Every row has a hidden score from 0 to 30. What is each row's score? 15 is about the middle. The score is a weighted sum of the row's numbers plus the product of two more (or one squared), each taken from its middle value.
[-11  24  36  20   9  13   8  -6  -5  31  -1 -35   7   9 -17   3 -24  -3 -12 -18 -42   4   4 -12] >> 13
[ 51  -6   7 -18  -8  18  13  46   7  -2  22  26  15 -20  46  26  -7 -48   1 -29   1   8  19 -26] >> 18
[  8  45  32  24  -2  12  29   7 -24  37  17 -19   4   3  30 -34 -15   5  -5 -50  -2 -10   8 -34] >> 13
[  9   3 -16 -28 -23  21  10  25  -7  -3  10  14  15  -8  41 -35 -16 -50 -39 -22   0  -6  -5 -13] >> 17
[ 48  -7 -10 -46 -17  54 -28  -5  25  -6  21  45  -4 -19   2  24 -45   7  36  24 -22  57  21   6] >> 10
[-62   9 -56  12  88 -67 -32 -64  60   6 -42   2 -63  53 -39 -57  14  56 -10 -49  38   6 -10 -19] >> 15
[ 15  11  48  23   7  12   2 -23  10   8   0 -21  20   5   4 -14 -17  -4  -5   7 -38  -7 -34  15] >> 16
[  7 -17  -1 -43   1  43   3   3   8 -19 -16  60 -14 -36  33   3 -29  22  13  -8  -7  70  31  30] >> 13
[ -5  32  51  17 -12  27  14  12  11   5  43 -40  55  25 -32 -33   9 -16   5  -2  15 -48 -22  -9] >> 15
[  6  19  49  23 -24  24  24   8   8  39  15 -53  49  20 -13 -19  10 -20  -9  10  -8 -25   7 -14] >> 18
[  7 -20  26  -8  16   1 -27   5  -6  25  -5  -5  13 -19  23   5 -14  30  28  -5 -14 -10 -13  26] >> 12
[ 13  16  40 -28  -3  60  29  24  11  -2   0   9   5 -33  25  14  -3  -6   4 -36  16   6  30 -24] >> 18
[-12 -40 -36  12 -30  -9 -38   9 -70 -72  68 -40 -10 -17 -17 -29 -41  -3 -28  63   8 -53 -93  73] >> 14
[ 11  13   1 -16   3  -3  59  -1  13  -2  21 -18  35  57 -25 -13 -20  -9  10  -7 -34 -28   5 -51] >> 15
[ 21 -20   1 -51  -8  33 -16  42  32 -44  13  71   9 -19  22  16 -17 -28   5  19 -13  66  46 -12] >> 15
[  0 -13  35  24 -10  19 -17  26  32   1 -21  -3  44 -14  24  37  -2   7  27  -4  36 -16  19   6] >> 14
[-81 -13 -69  -9  44 -44 -25 -57  74 -19 -32   4 -62  -2 -16 -71  -5  66  13 -14  51   9 -25  28] >> 18
[ 19  19   0 -11 -39  14  -5  31 -17  27  29   8  14  -8  36 -22  33 -52 -24 -18 -10 -27  15  -4] >> 15
[-11  34   2  40   9   1  -9   6 -29 -12  29 -26  26  24 -20  -5  11 -12   8  18 -23   7  18 -21] >> 13
[ -2  37  24   0 -24  33  28  46  -5  36  33  -9  21   8   3  -3  -3 -18 -60 -38  15 -27  40 -46] >> 16
[ -3 -68  24   1  59 -71 -27 -19 -40  33 -73  47 -62 -34  63  83  19  31  54 -32  33   5  32  51] >> 12
[ 32 -35   9  -8 -21  39 -23  14   2 -22   7  50  -9 -10  14  17 -26  13  12  36 -20  67  -7  13] >> 9
[ 35  29  24  -4 -29  37  60  24   2  27  16 -36  38  39  -7 -25  -6  25 -20 -26 -37 -13  28 -46] >> 16
[ 14   5   2 -37   0  45  17  18  23 -17  -5   4  11  25   8  -2  11  44  24  24 -36  26  55 -40] >> 22
[ 23  21  26 -39 -11  53  46  10  34 -13   3  -3  30   7 -17 -28 -16   3  -3   0 -40  11  37 -61] >> 17
[ -4   3 -17 -26   8 -34  -4  -6   0 -23 -13 -22 -15  46 -32  17 -15  -3  21  14 -15  26  -1  -6] >> 22
[-49 -25 -71  -8  11   3 -43 -47  80 -35 -44  48 -30 -44  16 -24 -23  60  11  -6  32  24  -5  10] >> 14
[ 13 -71  22 -20  60 -43 -61 -33   5 -14 -69  66 -43 -26  32  99  -4  37  94  31  12  21 -24  25] >> 20
[ 19  28  25   8 -23  18  23  15   6  44  13 -47  49  19   9  -2  41 -27 -31 -14   9 -38  23 -25] >> 19
[ 12  33  29 -18 -21  25  26   7 -11  -6  -1 -25  31   1 -16  10   1 -33 -27  -2 -15  25  25 -27] >> 20
[-15 -42   2  -6  68 -85 -43 -32  20  -1 -35  44 -42  25  27  53  -1  47  39 -37  55  -7  38  23] >> 14
[ 23  25   0 -27 -28  38  26  18   2  20  18   9  10  -9  23   1  11 -25  11  16  -3  18  16 -36] >> 15
[ 15  40  51 -13   1  19  61   0   5  19  10  -5  18  27  13 -41 -50  -8   7 -24 -27 -23  31 -43] >> 15
[ 37  40  28  12 -17 -15  32  45  -8  49  11 -24  24  12 -19 -11  31 -60 -19  -8  12 -31   8 -52] >> 21
[  7  35  -7 -19   8  16  45   3  11  11  -2 -27  38   4 -51  -1 -11   7  13  16 -11 -32  12 -44] >> 19
[ 57 -41  -6 -20  -1  21 -20  -2   5 -36   0  35  -9 -28  21  35 -22  21  13  27 -26  49  -3  -3] >> 12
[ -8  27  37   3 -43   5  26  -7  -5  14  16 -53  33  24 -15 -15  53 -26   5  12  12 -51   4 -31] >> 18
[ 43  28   4  -7  18  25  22  -3  -8  -3  -6 -32  29  40 -29 -30  -1  -1  34 -15 -34 -34   6 -64] >> 23
[ 20 -22  50   9  -5  -1 -30  21 -41  19  23 -13  26 -27  37  43 -13  -4  11 -10  -2 -31  -4  32] >> 12
[ -2  14  38   7 -16  -7   8 -12 -37  39  11 -17   6  -4  34  19 -14 -35 -32 -16  -8 -35 -24  16] >> 14
[ 43 -10  -6 -35  13  39 -29 -14   9 -40  27  41 -10   0  17   9 -16   8   7  39   4  64   8 -31] >> 16
[-39   4 -21  -3  18  17  16  40 -10  35  19  -2 -11 -42  42 -25   4 -15 -36 -68  32 -11  -7   2] >> 17
[-39  -6 -45  23 124 -98  11 -49  31  43 -54  16 -75  39 -46 -33  -3  80 -21 -47  17 -11 -18 -38] >> 16
[-24 -21 -69  39 -44 -10 -25  -4 -28 -35  19 -15 -19 -33 -26  -9  28  23 -46  46   3 -17 -79  62] >> 12
[-14 -44 -24 -15  -9  30 -44  -9  11 -36  27  26 -38 -39  10  -6 -37  26   5  60  37  11 -32  46] >> 10
[ 27 -72  35   8  33 -33 -44 -30   0  22 -27  33 -44 -40  68  79 -30  33  68  16   7   8 -10  61] >> 19
[ 22  49  26 -11 -27   2  41  24   2  30  28 -25  30  43   1 -31  49 -29 -35  16 -25 -26   0 -30] >> 19
[ 18 -15  -8 -28  33 -16  24 -20 -22 -19   0 -32 -12  41 -36  21  -8 -16  38  15  -6  -7   0  -5] >> 14
[ 13  37  34   0 -27   2  27  10 -11  27  -5 -44  50  28 -23 -11  44 -31 -19  -1 -10 -36  -5 -50] >> 26
[-15  38  49   3 -19   0  31  -2  -6  38  23 -32  55   8 -14  -2  -1 -33 -12  -1 -15 -56   7 -34] >> 16
[ 19  34  21   8 -27   3  37  26 -22 -21   8 -19  27  22  -8  -1  28 -28 -13   3 -16  32  20 -14] >> 18
[ -6   9  43  17   0   2   8  -3 -23  30  10 -24  69 -16 -10  31  17  -4 -25  16 -10 -25   3   4] >> 17
[ -1  17  18   8 -13  45   9  62  30  -8   4  30  14 -21  25 -10 -27 -21  11 -39  -2  26  46 -30] >> 16
[ 18 -44 -20  -9 -20  36 -17  16 -12 -30 -18  36 -42 -11  41  22 -30  22   4  27   8  28   6  45] >> 11
[ 30 -45 -19 -60 -22  23 -40  52   8 -54  18  44 -15 -56  44  23 -34 -13  38  42   8  50  26  54] >> 15
[ 13  33  22 -13  -9  22  37  21  -6  23  26  16  29  10  29  -5  15 -44 -24 -16 -25  -4  40 -52] >> 15
[ 13 -14  13  22   6   8 -32  -5 -19  44  17  15 -25 -18  54  21  12  -2 -17 -25  10  -7 -10   4] >> 13
[ 23  33  11 -16  -4  23  -3  27  10  -9   8 -13  13 -19 -20 -30  23 -44  -1   7 -29  21   4 -37] >> 17
[  23  -75   22  -43   76 -108  -20  -30   -8   12  -69   72  -53   -7   32   67  -25   57   53  -18   24   11   65   22] >> 12
[  7  34  40   9  -9  -5  22 -12   5  30  -3 -61  26  23   0 -15  49 -29 -27  27   1 -53  -6 -31] >> 19
[-15  47  -7  48   3  13  37  24 -51  49  14  11  -5  -1  28  11   1 -15 -11 -43   0 -43   8  -5] >> 10
[ 13  38  13  45 -17  -9  -2   7  10  10  -8 -31  44  16 -39  -5  26 -10 -42  -2   6 -42 -25 -22] >> 17
[ 10  51  31   2 -31  -6  64  18  -7  37  20 -70  41  28  -5  -4  33 -32 -25  18  -6 -62  -3 -46] >> 20
[ -9  32  18  32   2   0  40 -20 -26  16  43 -29  14  29 -31 -30  24  -9 -47  30 -24 -14 -15   0] >> 20
[  8  39  17  -6 -18  33  27  27 -12  16  26   0  24  -7  11 -29  -2 -39 -10 -14 -21   7  13 -29] >> 14
[-10 -43 -54 -26 121 -65 -24 -47  -5  -9 -18   3 -39  62 -45 -80 -90  53 -38 -27 -28  11 -26 -38] >> 14
[-20  12  -3  30  17 -36  -8 -13 -17  35 -29  18 -43 -13  61   9  17   5  13 -64  15 -48 -24   7] >> 13
[ 54 -20   7 -26  24  32 -49  -3  13 -37  14  35 -27 -22  20  32 -38   3  22  69 -30  64  16   1] >> 12
[ -76  -42  -61   31  -34  -37  -25  -73   63  -30  -97   23  -23  -33 -104  -37   -4   77  -19  -10   81  -29   10   33] >> 13
[ 48  -9  13 -36   5  17  -6  15   3 -41   3  36 -26 -26  23  27 -21 -24  31  11   6  61  59 -10] >> 20
[  4  -3  36  25 -30  19  -1  39 -25  19   9 -36  30  -5  26  22  10 -39  -3 -11  -3 -34  -4 -29] >> 14
[-27 -50 -49  10 -34  30 -21 -25  27 -63  -4  -6  -3 -69 -18 -25   3  33 -39  10  62 -10 -27  72] >> 23
[ 12 -10  20  21  -3   8 -18  -3 -18  55 -16 -36   7 -28  36  22  -2  18   3 -13  30  11   2  32] >> 15
[  6   2   1 -20  29  13 -14 -16  14 -41 -19  10 -11  31 -17  42  -7   0  59  10 -40  36  15 -26] >> 24
[  3 -81  -6  -6  91 -92 -20 -57  54 -47 -85  67 -47  51 -32  53 -66  56  49 -27   7  48  28   3] >> 11
[  3  20 -19  24 -13 -39  37 -20 -54  24  20 -12  10  22   4 -14  51 -56   8  52 -11  36 -36   7] >> 12
[-15 -32 -36   0  95 -83  -8 -60  39 -30 -27  35 -31  66 -42   3 -64  88   6 -15   6   4  26  14] >> 11
[  7 -34  15   2  32 -35 -40 -16 -17  24  -6   3 -28  -3  39  68 -31  12  12 -29  35   3 -14  41] >> 12
[ 26  -5  -8 -44   6  26 -17   3  35 -52  -9 -13  -1  -4  -1  -3  -1   5  54  26 -23  63  49 -18] >> 17
[-44  -8 -40   2  91 -69  14 -58  23  -1 -32  23 -61  47 -24 -26   1  45   0 -51  31 -25  25 -13] >> 16
[-33  -5 -27  26  65 -81  16 -19 -24  49 -46  27 -70   4   2 -15  38  27  27 -66  18 -29  -1  -8] >> 14
[-35 -55 -55 -11 -44  12 -55   1  14 -70   6   7 -16 -57 -32  -7 -21  17 -35  48  49 -17 -50  80] >> 15
[ 14  31  24  -6  -3  16  -1  32  -5  25  35 -17   3 -13  28  -2  15  -7 -45 -50  10 -11  40 -23] >> 21
[ 13 -62 -20  -3 -28  -7 -34  32 -36 -76  18   6  -6 -31  -5   1 -46  -3 -10  81 -10   2  -7  69] >> 11
[ -3   6 -25 -15   7 -20  48  -3 -18 -23   9  -3 -12  40 -28  43  24   2  48  38 -16  34  -6 -16] >> 17
[  2  33   6  21 -15 -14  25  -2  -9  -6  26 -21   2  35 -13   6  43 -30 -12   6 -23  16  -4 -32] >> 17
[ -4 -51  12 -18  18 -36  -5   3 -48  11 -61  44 -50 -55  52  85 -23  33  34 -17  51   2   7  44] >> 16
[-12 -50 -43   0 -16  16 -34   5 -36 -66  -1  -8  12 -55 -20 -15 -57   6 -63  53  47 -15 -50  78] >> 17
[ 29  25  27 -12  10  10  45  -3  15  10  13 -23  31  27 -47 -15  22  11  -8 -31 -50 -34 -11 -52] >> 16
[ -99  -40  -89   55  -25  -61  -31  -76   82  -24 -114    0  -11  -23 -105  -54    3   83  -18  -40   49  -18   -3   -3] >> 13
[ 28  19  33 -13 -12   8  34 -15  13  26  27 -25  26  67 -62  -4  10  11  14   8 -31 -43   5 -40] >> 13
[  9  15  31  -8   3  -7  -8  19 -22  37  28 -13  -7 -27  43   4   5 -37 -30 -36   2 -49   3   1] >> 19
[-17  13  14   9 -30  10  33  17 -29   3  17  -5  31  28   3 -14  39 -38  -8  17 -29  34   1   7] >> 14
[-15  25 -11  12 -27 -13  -7  -1 -24  -6  17 -42  12  22 -34 -11  16 -25   8  50 -43  10 -18  12] >> 15
[ 38 -76  35 -19  49 -64 -29 -38   3  14 -72  50 -67 -48  29  69  21  59  77  10  44 -11  -4  10] >> 14
[ 19 -57 -13 -65 -23  26 -21  22  -6 -24  55  42 -11 -24  19  63 -52 -14  15  27   9  46  32  -3] >> 10
[  4  25 -17  48   6 -38   3 -15 -43  -1  32 -49  16  37 -28 -20   1 -54 -20  53   0 -18 -35 -13] >> 11
[-58 -25 -62   9  42 -20 -58 -90  87 -31 -93  31 -51   5 -57 -70   5  63  10  -1  38  53 -18   4] >> 12
[ -8   3 -24  12  11  -3  26  -8 -42 -13   3 -34   4  20  10  11  35 -32  18  13 -30  52   2  18] >> 14
[  9  41  49  44 -36  15  25   7  28  11   1 -44  50  20 -24   4   8 -35 -31 -11   9 -42  11 -23] >> 23
[  8  -4 -12  -9  -9 -46  39  -5   0   3  -5   7   1  38 -33  -9   9 -23  22  29 -38 -19 -20 -28] >> 12
[ -7 -75   5  -3  48 -47 -49 -35  20 -11 -55  28 -53 -20  18  89 -35  24  60   1  24   2  26  37] >> 13
[-56 -60 -57  27 -58   3 -18  -4  44 -39 -57  41 -40 -41  21 -16 -18  43  21  -3  47   1 -28  57] >> 12
[-19 -48 -29 -51 -32  20  -7  28 -45 -58  11  13 -18 -68  26 -10 -14  15 -33  60   5  -8 -26  41] >> 28
[-25   4 -30  -3  21 -24  22  29   3  38 -11  33 -33 -39  43  -9  20  19   4 -60  43 -22 -11  21] >> 19
[ -8 -27 -50 -41 -36  10 -30  17  -5 -15  -8  43  -8 -42  28 -11  -9 -17 -16  23   4  27   6  25] >> 18
[ 30 -12 -27 -19  10 -18  29   0 -21 -18   1  -7 -23  34 -26  35  21 -10  15  24 -26 -17  -8  -6] >> 15
[ -1 -15  44   3   9  31 -40  15 -19  21  -2  -3   5 -23  52  60  17  -3  14   5  22  -4   8  47] >> 14
[ 18   6  42   5 -11  40  25  26  -7  38 -12 -38  61  37   8   4  26 -24 -17   8   8 -39  18 -10] >> 16
[-10 -46 -18  15  79 -76 -24 -20  21 -21 -37  37 -40  22   0  40 -14  54  45 -39  10   1  46  37] >> 19
[ 30  -7  -9 -26   6 -24  12   0  -1  -7  32 -39  11  33 -21  18  15   7  21   0 -18   4  -1 -34] >> 16
[ -7  39  29 -12 -22  16  44   5 -21  37   9 -11  14  18 -30 -47 -11  -5 -30 -31 -28 -39 -10  -7] >> 15
[ 25  14  27 -11 -23  50  34  14  36 -35  -2  25  32 -21   3  -9 -33  20  27 -21 -13  23  33  -9] >> 16
[ 31  13  24   2 -13  26   4 -13 -13  34 -29   4  24  13  -8 -54 -39 -16 -13   0 -37  -8  -1  -9] >> 10
[  9 -44  21 -51 -19  33  -3  17  17 -42  -4  42  10 -17  33  23 -28 -12  19   8   1  41  22 -12] >> 19
[ 18  26 -16 -24  -9   4   4 -13 -11 -38  -8  23  26  25   1   3  -8 -12  48   1 -20  45  31  29] >> 25
[ -8  13  28  15  14   5 -22  -9 -24  49  28 -23  -5 -11  46  26   2  -6 -16 -27   4 -30 -13  12] >> 13
[  3  24  26 -10  23 -21  26  -9  35  35   9 -21  -2  52 -59  14  32  23  -4   9 -17 -45 -14 -30] >> 18
[ -9  23  29 -32 -11  17   7  32   0  43  29  -4  53  -4  13  12  36 -46 -32 -23 -12 -45  27 -30] >> 21
[-19  33  41  -7   0  25  12  28 -24  26  10 -26  25 -12   5 -15 -12 -10 -21 -56 -14 -11   3 -24] >> 21
[ 19 -17  -6 -42   0  40 -26  -3  37 -39  36  44  -5 -20  32  24 -24  23  22  46  -6  73   9 -14] >> 14
[ -2 -20  -6  20  74 -69 -33   3 -25  33 -38  49 -58  -5  31  45  12  29   0 -58  23   0  -2  47] >> 14
[ 47 -50 -16 -33   0  13  -8  32 -16 -34  13  43 -24 -37  20  26  -7  -8  -7  38  26   2 -29  26] >> 14
[-20  18   0  25  24   1  22  24 -25  29 -20  -5 -28  -7  33   0   9   9 -15 -66  19 -31  -8  16] >> 16
[-10 -43 -44  21 -38   1 -34  24   7 -46  21  25 -27 -41  32  10 -57  26  10  17   0  47 -31  56] >> 13
[ 44 -77 -65   6  82   3 -78   0  -1 -61 -19  38 -81 -22   5   7 -56  23  42  29   7  98 -69  30] >> 6
[ 57 -71   8 -27  42 -65 -33 -21 -21  27 -77  45 -74 -51  39  73 -20  43  80 -31  51  -5  38  17] >> 13
[-59 -34 -65   3  76 -50 -80 -63  41 -15 -29  18 -38  18 -28 -61 -27  92   8  19  29  86 -35   3] >> 16
[ -5  13   3  17   2  -6 -36  24 -20  45  -5   0  -8 -11  46  -4  11 -19 -13 -17  20 -10  -8  24] >> 12
[-64 -11 -74 -23  40 -27 -41 -46 106 -31 -76  41 -62  -6 -68 -77  12  58  16 -37  43  -4 -32   9] >> 16
[ -1  32  18  22  -2 -20  45 -11 -13  26  13 -57  57  16 -35  -7  34 -22 -36   9 -15 -33 -31 -28] >> 17
[ 18  36   7  38 -15   4  46  14  -2  37  27 -30  36  37 -16 -22  39 -38 -23   9  -2 -46   0 -49] >> 18
[-84   3 -66  21  84 -52 -28 -62  46 -16 -50  32 -68  -4 -25 -68 -13  90  17  -5  39  22 -18 -15] >> 12
[ 13   4  28 -16 -36  25   8   0  10 -14   7  34   3  -2   9  17 -25  -7  23 -18   8  39  45 -24] >> 13
[ -9  30  12   1   9  13  15  -2 -27  35   0 -28   5  -5  47  -3   8   0 -55 -52  -2 -10  12 -23] >> 19
[-58 -41 -59  -2 -14 -26 -27 -17  85 -41 -90  36 -22 -41 -23  -2 -20  82 -12   0  64   0 -11  25] >> 20
[ 37 -71  -6 -59 -14  11 -10  21 -11 -36  14  48   4 -18  21  22 -31 -23   2  44  16  18  10  13] >> 12
[ 36  15  -3 -15   0  10  -3   4 -10 -25  19  19  53  10 -10  32  18 -40  15  27 -19  56  37 -31] >> 21
[-86  20 -63   8  57 -59  -4 -75  59 -11 -36  26 -25  43 -61 -64  17  62 -10 -57  59  -5 -24   5] >> 18
[ -4  44  32  13 -18   7  34 -34  18   6  34 -34  40  29 -32  -3  24  -7 -24  -7 -20 -45  -2 -48] >> 17
[  9  47  27  56   3   4  11   0   5  22  19 -56  26  59  -4  -7  34 -21 -29   5  -3 -28  -9 -29] >> 18
[-80 -29 -42   3  25 -17  -2 -40  74 -27 -57  23 -29 -24 -19 -19   0  79  38 -16  59  28  -4  21] >> 15
[-59 -15 -46  35  43 -50 -27 -29  72 -20 -62  47 -50  -5   5 -20  -4  75  13 -22  55  24  -2   5] >> 15
[ 35  29  30  25   1  24  35   3   6  38  17 -40  44  48 -48 -25 -18   4  -4   4 -39 -30  -8 -55] >> 10
[ 37  16  -2 -20  19  16  38  -8  -1   0  18 -46   6  25 -55  -2   5   2   4   8 -11 -19  10 -24] >> 19
[  2  28  25   9  23   1  33 -10  19  42  -3 -35  15  21 -26 -26 -35   7 -37 -13 -33 -33  -3 -41] >> 16
[  5  21  23  10  16   5   4 -32   2  33   5 -17  33  12 -15 -14  20   8  16 -19 -27 -23  -1 -17] >> 12
[  4  42  35  -4   8   6  -2   6  -2  36  -4 -27  40  11  -8 -55 -14   8 -29 -31 -28 -26  -4 -26] >> 21
[-11  50   1  22 -28 -23 -10 -15  -2  18  13 -32  30  15 -30   2  42 -40 -16  10  -5   4 -34 -24] >> 20
[ 17 -14 -31 -13   4 -25   4  14 -10 -10  17 -15 -13  14 -45  31 -13   2  50  17 -17  23 -12  -9] >> 11
[-84 -13 -67  -6  26 -31 -33 -49  82 -35 -58  27 -52 -17 -63 -76  -3  62  18  -2  26  26 -26 -12] >> 14
[-40 -43 -52  64 -17  -4 -15 -12 -31 -46   4  -7 -11 -33 -15 -46 -13   9 -31  36  21 -51 -88  72] >> 9
[ 10 -44 -21   9 -34  46  -5   6  -1 -26   4  53   4 -29  42  15 -55  14   4  12  -1  56  21  16] >> 7
[ -6  25 -37  37  -6 -20  -5 -18 -44  -6  35 -59   1  37 -17  28  64 -21  -3  50 -14   6 -26  10] >> 15
[ 21  24   8   9  -3  34  24 -12 -10 -28  -3  14  27  -1 -26  -7  -6  -4  23  -5 -24  50  50 -28] >> 12
[-12  -2 -19 -22 -13  16 -10  34 -20  -4  -8  20 -30 -42  66 -23   9 -18 -31 -28 -26  -3  30  -9] >> 16
[-17  -3  -3   6  50 -48 -29   9 -38  15  10   2 -39  13  32  27  18  -1 -10 -33  27 -46  -4  20] >> 14
[  4  36  28  41  12  14  -1 -17   2   9  34 -39  28  39 -46 -13  -3 -28 -23   0 -30 -38  -2 -24] >> 14
[  2 -36 -36 -29 -41  19 -17  28 -15 -42  10  56 -24 -57  45 -12 -38 -14  -2  26  -7  42  -8  44] >> 11
[-31 -18 -41  54  -8 -22 -27   6 -55 -41  25 -56 -23 -20 -29 -20  17 -14 -46  52  -5 -53 -82  61] >> 13
[ -3  33 -18  36  -7 -25  27 -33 -57  -1  31 -27  39  15  -3  -5  67 -24   6  27 -29  -5 -31   6] >> 17
[ 26  56  39  -2 -19  43  43   5  12  15  32  -4  45  27  -2 -27   8 -15 -40 -36  -5  -6  35 -29] >> 19
[-22 -14  47  20  -4   4 -22   0  13  35   6  -6  28 -31  43  36  13 -22 -21  -3   8 -23   1   7] >> 15
